In the rows, zero is written as 128.
Families of rows that turns and mirrors carry onto each other, the same ones carrying the whole set onto itself: the rest of each named row's family, in list order:
4 families of 8 rows:
q75: [119 129 118 102 125 162 137 134 142 157]
q771: [143 107 131  95 125 127 120 137  96  92]
q363: [101 135 137 146 132 149 146 139 122  98]
q419: [139 105 127  93 134 129 110 142  92 105]
q175: [116 135 127  95 130 145 139 136 137 162]
q366: [149 108 159 118 143 109 121 103 129 118]
q178: [112 105 146 132 131 166 119 124 136 151]
q205: [150 147 124 125 151 106 116 103 124 122]
q52: [113 135 113 106 126 153 141 133 148 156]
q770: [151 139 111 132 157 116 119 100 132 123]
q656: [111 126 116 111 113 155 136 138 152 157]
q135: [151 138 119 125 137  95 109 106 128 121]
q849: [113 100 141 130 136 165 108 134 129 153]
q940: [105 135 138 148 115 106 125 163 126 127]
q623: [106 137 134 161 117 118 118 155 127 123]
q820: [ 96 133 135 145 122 155 134 141 111 103]
q160: [ 99 147 121 155 114 122 118 147 128 130]
q338: [143 108 122  96 124 127 110 152  95 104]
q109: [147 111 161 122 147 108 135 108 138 109]
q891: [121 110 136 126 136 164 108 129 133 162]
q948: [156  91 115 104 111 123 121 155 133 108]
q67: [114 131 124 157 135 147 142 140 127  93]
q96: [140 126 164 117 146 100 141 115 134 124]
q562: [127 102 124 129 143 169 107 129 130 150]
q880: [135 107 133  89 126 122 114 157  94 117]
q896: [154  90 102 119 119 128 118 153 134 102]
q912: [103 133 124 157 115 115 114 158 132 130]
q769: [106 139 132 149 122 144 144 150 121  97]
q194: [155 105 105  96 111 117 124 140 136 107]
q568: [152  96 108 108 113 111 123 151 141 107]
q318: [153 119 155 121 146 110 135 105 142 120]
q639: [148 143 113 117 149 103 113 106 125 127]

The rest of the family of q770: q175, q940, q67, q96, q562, q880, q896
The rest of the family of q75: q205, q623, q338, q891, q948, q769, q318
The rest of the family of q639: q363, q419, q52, q849, q109, q912, q568

Families of rows that turns and mirrors carry onto each other, the same ones carrying the whole set onto itself: the rest of each named row's family, in list order:
7 families of 4 rows:
q998: [144 105 146 140 167 120 191 120 183  56 197 138 131 125]
q995: [133 132 133 163 166  99 176 138 140 106 161 134 159 115]
q317: [160  98 148 121 164 138 187 128 193  61 182 119 139 125]
q131: [144 126 121 155 163 116 140 105 163 127 124 145 154 139]
q627: [145  99 110 170 171 117 137  90 169 106 116 148 148 142]
q249: [179  92 115 134 174 134 147  82 203  81 126 121 134 128]
q810: [173  82 130 142 193 128 161  95 209  66 137 110 136 126]
q15: [158 101 157 141 158 119 206 110 187  56 177 134 134 112]
q244: [118 132 138 152 158 120 175 127 139  77 169 151 130 106]
q787: [118 135 151 151 154 100 174 147 160  99 147 143 139 117]
q739: [123 143 145 158 146 126 169 137 143 105 154 146 149 125]
q304: [114 132 138 160 145 109 173 127 151 105 164 145 147 102]
q564: [149  98 129 135 198 121 157  92 217  83 136 104 139 130]
q675: [156  91 146 130 169 138 180 118 188  60 191 139 137 101]
q347: [173 107 116 140 192 134 142  87 210  72 144 117 138 133]
q783: [161  92 114 145 178 119 143  75 209  69 128 131 141 144]
q266: [126 123 137 173 156 121 183 134 142  85 174 152 146 117]
q674: [180  92 156 144 164 130 189 126 185  70 184 136 140 108]
q997: [171  85 132 117 182 123 162  94 208  85 147 114 139 139]
q252: [146 113 115 166 169 120 127 102 169 115 126 152 170 127]
q612: [130 121 161 159 155 111 172 135 137  90 156 160 141 118]
q695: [149 114 118 155 176 108 126  94 168 110 109 135 143 129]
q921: [155  76 120 138 180 120 153  90 220  82 143 116 133 127]
q516: [154 113 123 167 178 137 139 102 162 133 131 139 161 133]
q610: [167  93 145 139 187 122 193 117 191  60 184 127 125 110]
q678: [147 116 126 167 176 113 142 110 151 114 116 126 169 127]
q373: [157 112 136 137 156 131 190 109 173  54 192 139 129 103]
q703: [139 114 102 162 177 129 136 108 164 120 119 130 139 136]

The rest of the family of q675: q304, q252, q921
The rest of the family of q516: q787, q564, q674
The rest of the family of q997: q995, q317, q678
The rest of the family of q347: q15, q612, q703

Families of rows that turns and mirrors carry onto each other, the same ones carrying the whole set onto itself: the rest of each named row's family, in list order:
4 families of 4 rows:
q825: [112 156 116 121 176 156 140  87 121 129 134 127 157 134  98 140 107 143
 121 124 154 147 144]
q784: [128 124 127 104 113 155 112 122 126  91 139 119 150 141 154  99 104 136
 137 117 119 123 145]
q382: [100  94 119 138 112  89 112 130 114 124 143  97 142 129 108 190 128 162
 130 128 125 117 126]
q802: [ 93  99 113 136 113 106 123 110 109 107 165  97 157 101 100 170 118 171
 108 121 144 136 132]
q4: [110 133 132 143 170 118 130 111 103 142 171 147 180 151  96 125  96 147
 127 120 133 132 142]
q808: [142 108 100  87 123 128 100 118 121  80 117 115 152 140 104 115 114 139
 122 123 115 155 168]
q412: [131 108 122 129  91 102 130 126 100 101 170 111 158 113 109 149 106 199
 118 129 126 125 137]
q247: [115 110 115 123 113 118  98 117  94 113 170 112 134 131 144 180  93 183
 126 128 138 119 118]
q10: [111 112 107  88 118 167 111 133 129  83 130 127 145 133 114 125 109 170
 124 123 102 157 146]
q909: [131 153 120  88 133  83 101 112 146 127 121 128 131 152 106 165 125 145
 152 107 111  99 157]
q121: [138  97 116 107 136 135 127 129 135  92 113 107 157 153 112 127 124 118
 154 117 106 140 144]
q904: [ 93 167 132 128 152 147 154 101 131 138 160 134 165 124  91 125 111 175
 131 113 134 122 145]
q418: [130 170 122  96 123  75  95  90 121 127 139 115 126 131  99 152 120 171
 126 105 130 107 169]
q575: [141 165 119  88 142 102  97 104 109 133 135 144 127 153  87 148 103 198
 131 113 107 125 163]
q13: [ 94 147 124  87 140  91  78 108 125 126 158 144 134 148  98 143 111 160
 140  86  94 119 161]
q928: [122 133 135 144 166 135 149 100 122 146 129 134 157 140 101 164 118 132
 131 122 142 122 121]

The rest of the family of q10: q412, q904, q575
The rest of the family of q802: q825, q808, q418
The rest of the family of q4: q784, q247, q13

